Here are some numbered points:
array([ 1.66, -0.05,  0.42,  1.60,  0.31,  0.09,  1.49,  1.34,  0.36,
       -0.37,  1.77,  0.20,  0.39]) 0
array([ 0.62, -0.34,  0.09,  1.24,  0.97, -0.27,  1.36, -0.29,  0.82,
        0.46,  1.91,  0.82, -0.92]) 1
array([-0.95,  0.94, -0.12,  1.59, -0.05, -0.85, -0.54, -1.91, -0.47,
        0.51,  0.26,  0.67,  0.22]) 2
array([-1.15, -1.13, -0.22,  0.57,  0.78,  0.97, -0.28, -0.61,  0.20,
        0.60,  1.12,  1.89, -1.82]) 3
array([ 0.52, -0.37, -0.84, -2.45,  0.20, -0.24,  2.05,  1.54, -2.05,
       -0.85, -1.03, -1.88, -0.38]) 4
array([-0.06, -0.04, -0.88,  1.02,  1.34,  0.21, -0.74, -0.24,  0.32,
        0.35,  0.55,  0.94, -0.19]) 5
array([ 0.59, -0.13, -0.73, -0.07,  0.86,  0.26,  2.39,  1.19, -1.84,
       -1.11,  0.42, -0.46, -0.31]) 6
array([-0.59, -0.77,  0.68, -0.52, -0.11,  0.15, -0.57, -0.32,  1.38,
       -0.27, -0.48, -0.62, -1.74]) 7
array([-0.67, -1.01,  0.09, -1.90, -0.34,  0.29, -0.85, -0.29,  1.42,
       -0.53, -0.76, -0.45, -0.03]) 8
array([ 0.09, -0.11,  0.28, -0.93,  0.16,  0.68,  2.03,  1.34, -0.44,
       -0.73, -0.26, -0.74, -0.90]) 9
array([-0.78, -0.41,  0.42,  0.75,  1.36, -1.52, -1.37, -0.22,  3.17,
       -0.15,  0.19,  1.18,  1.62]) 10
array([-2.07, -1.39,  1.84,  1.68, -0.09, -0.81, -2.09, -1.23,  3.53,
       -0.61,  0.90, -0.23, -1.17]) 11
array([ 0.41, -1.16,  1.00,  0.76,  0.72,  1.83, -0.62,  0.32,  2.46,
        0.43,  0.77, -0.36, -2.45]) 12
array([-0.05,  0.93, -0.85, -2.19, -0.21, -0.80,  1.25, -0.80, -1.46,
       -0.27, -0.96,  0.00,  0.17]) 13
array([ 0.17,  0.57,  0.88,  1.18, -0.12, -0.14, -1.95, -2.88,  2.24,
        1.37,  0.91, -0.04, -0.32]) 14
array([ 0.61,  1.15, -0.21, -0.46, -0.73,  0.24,  0.28,  0.08, -1.80,
        0.12, -0.12, -1.82, -1.13]) 15
array([ 1.23,  0.35, -0.05, -1.05, -0.39,  0.55, -0.28,  0.97, -0.76,
        0.23, -0.66,  0.79, -1.71]) 16
array([ 0.56,  1.12, -0.25, -0.76, -0.91,  0.11,  0.79, -1.24, -0.53,
        0.19, -0.69, -0.42,  1.33]) 17
array([ 0.11,  0.60,  1.18,  0.52, -0.16,  0.22,  0.39,  1.53,  0.44,
       -0.83, -2.23, -1.07,  1.88]) 18
array([-0.29, -0.04,  0.54,  0.35, -1.46,  0.69,  0.41, -0.57, -0.20,
        0.28,  0.12, -0.57, -0.89]) 19
array([ 0.93, -0.82, -0.70, -1.89,  2.26,  0.03,  1.88,  0.65, -1.84,
       -0.48, -0.96, -0.23, -1.49]) 20
array([ 1.77,  0.66, -1.01, -1.06, -2.10,  0.39, -0.30, -0.40, -1.10,
       -0.60,  0.42, -1.27,  1.88]) 21
array([ 0.19, -0.83, -0.32, -0.80, -1.11, -1.77, -0.92, -1.83,  0.31,
        0.63,  1.31, -0.11,  0.35]) 22
array([-0.10,  0.10, -1.18, -0.68,  0.11,  0.62,  1.69, -0.74, -1.31,
        0.44,  0.10, -0.37, -0.05]) 23
array([-1.30, -0.77, -0.22, -0.15,  0.62, -0.46, -2.01, -0.18,  1.05,
       -0.38, -0.91,  0.91,  0.49]) 24
array([ 0.55,  0.92, -0.48, -0.56,  0.90, -0.28,  1.58, -0.11, -1.06,
        0.35, -0.70,  1.07,  0.64]) 25
array([ 0.04,  0.73, -0.60, -0.82,  2.22,  1.92,  1.45,  1.98, -1.74,
       -0.56, -2.11, -0.07, -1.48]) 26
array([ 0.47,  0.07, -0.73, -0.48,  0.87,  0.58,  0.93,  1.15,  0.17,
       -0.38,  0.08, -0.47,  0.01]) 27
array([-1.00,  0.71,  0.24,  2.22,  0.22,  0.39, -2.99, -0.91,  0.45,
        0.67,  0.00,  0.40,  0.63]) 28
array([-0.38,  0.20,  1.93,  1.62, -0.49, -0.83, -1.45,  0.83,  1.69,
       -0.26, -0.21,  0.22, -0.54]) 29
array([-0.13, -0.89, -0.02,  1.89, -0.14, -0.06, -0.61, -0.15, -0.70,
       -0.13,  2.20, -0.22, -0.92]) 30
array([-0.41,  0.09,  0.64,  0.96, -0.43, -0.86, -0.31, -1.41, -1.27,
        0.78,  0.58,  0.50, -0.70]) 31
array([ 1.92, -0.28, -1.64,  0.18, -0.36,  1.69,  2.18, -0.88, -1.32,
        1.43,  3.27,  0.69, -1.85]) 32
array([ 1.17,  1.19, -1.07, -0.36, -1.97, -0.01, -0.37,  0.25, -2.13,
        0.69,  0.43,  0.75,  1.58]) 33
array([-1.00,  0.11,  1.00,  1.00,  0.38,  0.66, -1.62,  1.60,  0.50,
        0.03, -1.00, -0.15, -0.87]) 34
array([ 0.86,  1.36, -1.11,  0.15,  0.58, -0.18,  1.45,  0.97, -2.08,
       -0.37, -0.20,  0.08,  2.13]) 35
Which three points above are nearest to each new point? Their numbers follow each, smallest number first.
array([-0.17, -0.34, -0.99, -0.60, -0.25,  0.78,  2.34, -0.12, -1.52,
       -0.18, -0.27, -0.59,  0.00]) >> 6 9 23
array([-1.40, -1.02,  0.15,  0.44,  0.92,  1.42, -0.21, -0.77,  1.39,
        0.35,  1.00,  1.57, -2.01]) >> 3 5 12
array([ 3.00,  1.76,  0.02,  2.93, -0.92,  0.49, -1.62,  1.76,  0.66,
        1.03,  1.97,  1.22,  2.07]) >> 0 28 33
array([-0.18,  0.95, -0.39, -0.77, -0.61, -0.45, -0.63,  0.62, -1.19,
       -0.32, -1.45, -0.35,  1.58]) >> 13 17 18
array([ 1.59,  0.96, -0.65,  0.70, -0.99,  0.22,  0.33, -0.08, -1.41,
        0.79,  1.57,  1.32,  0.64]) >> 25 31 33
array([ 1.37,  1.49, -1.09,  0.55,  0.65,  0.15,  0.99,  1.58, -1.80,
       -0.46, -0.47,  0.01,  2.22]) >> 25 27 35
array([ 1.24, -1.07,  1.23, -2.38, -0.20, -0.87,  0.73, -0.02,  3.46,
       -0.91, -1.20, -1.84,  1.81]) >> 7 8 18
array([ 0.43, -0.26,  0.40, -0.04, -1.12,  0.45, -0.13, -1.96,  0.79,
        1.51,  0.22, -0.19, -0.52]) >> 19 22 31
array([ 0.35, -1.74, -0.67, -0.80,  2.18, -1.14,  1.51, -0.59,  1.44,
       -0.34,  1.33,  1.05, -0.07]) >> 1 5 27
array([-1.65, -0.93,  0.87,  1.90,  0.91,  1.15, -0.26, -0.38,  0.52,
        1.17, -0.24,  1.98, -1.34]) >> 3 5 34
array([ 0.58,  0.70, -1.42,  0.40, -0.04,  0.92,  0.61, -0.13, -3.53,
        1.07,  1.15,  1.03, -1.23]) >> 15 23 32
array([-2.15, -1.21,  1.49,  1.68,  0.25,  0.09, -1.44, -0.68,  2.73,
       -0.33,  0.66, -0.37, -0.43]) >> 7 11 29
array([-0.13,  0.14,  0.54,  0.88, -0.29, -0.83, -0.36, -1.06, -0.54,
        0.58,  0.24,  0.05, -0.91]) >> 2 19 31
array([-0.79, -0.96,  0.03, -0.40, -0.60, -0.31, -0.80, -0.32,  1.18,
       -0.52,  0.60, -0.88,  0.77]) >> 7 8 24
array([-1.59,  0.52,  1.10,  0.53,  1.01, -0.24, -0.83, -1.09,  1.49,
        0.06, -1.57,  0.69,  0.08]) >> 7 24 29
array([-0.14,  0.23,  1.20,  0.46,  0.80, -0.35, -1.23,  0.84,  0.05,
       -0.02, -1.86,  0.62, -0.72]) >> 24 29 34
array([-0.75,  0.29,  0.87,  1.07, -1.07,  0.58,  0.26,  0.07,  0.37,
        0.49, -0.10,  0.20,  0.75]) >> 2 19 31
array([-0.67, -1.77,  0.53,  1.36,  0.70,  0.15, -0.49, -1.53,  1.16,
        1.09,  0.77,  0.64, -1.72]) >> 1 3 5
array([ 0.62,  0.12,  0.45, -2.09, -0.52, -1.75,  1.49, -0.52, -0.85,
       -0.78, -0.60, -0.84,  0.10]) >> 4 13 17
array([-1.06,  0.46,  0.71, -0.02,  0.21, -0.04,  0.69,  1.28,  0.33,
       -0.86, -2.02, -0.38,  2.07]) >> 17 18 27
array([ 0.57, -0.43, -0.48,  0.40, -0.15, -0.39,  0.84, -1.50, -1.72,
        1.43,  1.41,  0.65, -0.76]) >> 1 23 31
array([-0.68, -0.34, -0.60, -1.21, -0.51,  0.20, -0.46, -0.20,  0.75,
       -0.46, -0.47, -0.54,  0.15]) >> 7 8 24
array([ 0.27,  0.60,  1.09, -1.69, -0.45, -1.32, -1.05,  0.41,  1.56,
       -1.55, -2.91, -1.83,  2.20]) >> 8 17 18
array([ 0.25, -0.25, -1.81,  0.80, -0.42,  2.36,  0.97, -1.19, -1.23,
        1.50,  3.09,  1.41, -2.10]) >> 1 3 32
array([ 0.14,  1.06,  0.41,  0.89, -0.39, -0.44, -0.90,  0.61, -0.42,
        0.04, -0.70, -0.79,  1.77]) >> 17 18 34
array([ 0.04, -0.43, -0.07, -0.09, -0.57, -1.51, -0.96, -1.31, -0.19,
        0.81,  0.73, -0.28,  0.93]) >> 2 22 31
array([-0.24, -0.66, -0.56,  1.50, -0.33,  0.04, -0.51,  0.20,  0.59,
       -0.37,  2.08, -0.22,  0.04]) >> 1 5 30
array([-0.91, -0.46,  0.53,  1.71, -0.72, -0.49, -0.95, -0.48,  0.70,
       -0.46,  1.73, -0.57, -0.39]) >> 19 29 30
array([ 0.40, -0.17, -0.07, -0.80,  0.39,  0.12,  0.52,  0.85,  0.47,
       -0.49, -0.55, -0.15,  0.81]) >> 9 25 27
array([-0.85, -0.75, -0.22, -0.61,  0.13,  0.63,  0.77, -0.70, -1.16,
        0.45,  0.95,  1.15, -3.83]) >> 3 16 19
array([ 1.09,  0.26,  0.17,  0.98,  0.80,  0.20,  1.48,  1.48,  0.74,
       -0.27,  1.54,  0.52,  0.08]) >> 0 1 27
array([ 0.70, -0.60,  0.21,  0.29,  0.80,  2.06,  0.70,  0.81,  1.38,
        0.09,  0.51, -0.46, -2.11]) >> 7 12 27
array([-1.70,  1.32,  0.30,  1.08, -0.53, -0.79, -0.87, -1.46, -0.28,
        0.21, -0.53,  0.19,  1.31]) >> 2 28 31
array([-0.19, -1.39, -1.10, -0.57,  0.07,  0.20,  2.85, -0.88, -0.39,
        0.53,  0.72,  0.57,  0.90]) >> 23 25 27
array([-0.58, -1.39, -0.46, -0.45, -0.26,  1.26, -0.18, -0.20, -1.30,
       -0.30,  1.37,  0.39, -4.03]) >> 3 16 30
array([-1.00, -1.57,  0.43,  0.88,  0.85,  0.25, -0.01, -2.03,  0.79,
        1.11,  1.12,  1.23, -2.67]) >> 1 3 31
array([-0.18,  0.30,  0.60,  0.97,  0.01, -0.51, -1.65, -2.33,  2.14,
        0.92,  0.70, -0.29,  0.45]) >> 2 14 28
array([ 0.76, -0.99,  1.17, -2.14, -0.13, -0.86,  0.50,  0.05,  2.90,
       -0.93, -1.42, -1.63,  1.52]) >> 7 8 18
array([-0.90,  0.12,  0.52,  0.47, -0.55,  0.67,  0.16, -0.96, -0.05,
        0.58,  0.34, -0.55, -0.88]) >> 7 19 31
array([ 1.44,  0.59,  0.05, -0.32, -0.15,  1.00,  0.65,  1.11, -2.03,
        0.17,  0.00,  0.67, -1.71]) >> 9 15 16
array([ 0.69, -0.20, -0.85,  0.22, -0.61, -0.92,  0.79, -1.65, -1.80,
        1.23,  1.75,  0.22, -0.76]) >> 22 23 31
array([-0.10,  0.14, -1.57,  0.72, -0.30,  2.44,  0.79, -0.79, -1.39,
        1.34,  2.50,  1.11, -1.97]) >> 3 23 32
array([-1.03, -0.53,  0.17, -1.03,  0.21,  1.36, -0.48, -0.99,  0.81,
       -0.15, -0.14, -0.15, -2.70]) >> 3 7 8
array([-0.12,  1.43, -0.44, -0.35,  0.62, -0.58,  0.98, -0.41, -1.80,
        0.40, -0.67,  0.90,  0.95]) >> 13 25 35
array([-0.80, -2.25, -0.94, -2.58, -0.14, -0.50,  1.01,  0.02,  0.36,
       -1.13,  0.62, -0.79,  0.03]) >> 8 9 27
array([-0.24,  2.31,  0.61,  0.68, -1.12, -0.34, -1.27,  0.37, -0.82,
       -0.30, -2.20, -2.16,  2.55]) >> 17 18 21
array([-0.84,  0.42,  0.56, -0.70,  0.45, -0.11,  0.72,  1.10,  0.60,
       -1.33, -2.57, -0.39,  1.73]) >> 8 18 27
array([-0.26,  0.05,  0.70, -0.42, -0.11,  0.47,  1.89,  0.95, -0.35,
       -0.54, -0.98, -0.82, -1.35]) >> 9 19 27
array([-1.19,  0.60,  0.34,  2.39, -0.39,  0.34, -2.65, -0.52,  0.40,
        0.82, -0.14, -0.28,  0.08]) >> 2 28 34
array([-1.14,  1.07,  0.33,  1.44, -0.51, -1.12, -0.68, -1.70,  0.67,
        0.35,  0.01,  0.22,  1.07]) >> 2 28 31
array([ 0.28,  0.45,  1.68,  1.16, -0.86, -0.81, -1.62,  0.45,  0.86,
       -0.33, -0.53,  0.58,  0.24]) >> 24 29 34
array([ 0.06,  1.77, -0.24, -0.21, -1.13,  0.33, -1.06,  0.80, -2.17,
       -0.56, -1.78, -0.75,  0.22]) >> 15 17 33
array([ 0.24,  1.01, -0.32, -0.19,  1.20,  0.67,  0.42,  2.37, -0.33,
       -1.03, -2.45, -0.97,  1.94]) >> 18 27 35
array([ 1.28,  1.67, -0.91, -0.35, -1.77,  0.47, -0.06,  0.24, -2.28,
        0.75,  0.34,  0.94,  1.56]) >> 17 21 33
array([-0.08,  0.47,  0.11, -1.42, -1.03, -0.58, -0.88,  2.15, -0.55,
       -1.14, -2.31, -1.40,  2.47]) >> 17 18 21
array([ 0.77,  1.73, -0.54,  1.83, -1.23, -0.30, -1.11,  1.02, -1.18,
       -0.35,  1.40, -0.04,  1.20]) >> 30 33 35
array([ 0.34, -1.33,  0.18, -1.07,  1.37, -1.45,  1.34,  0.64,  1.48,
       -0.70, -0.27,  0.18,  1.10]) >> 8 25 27
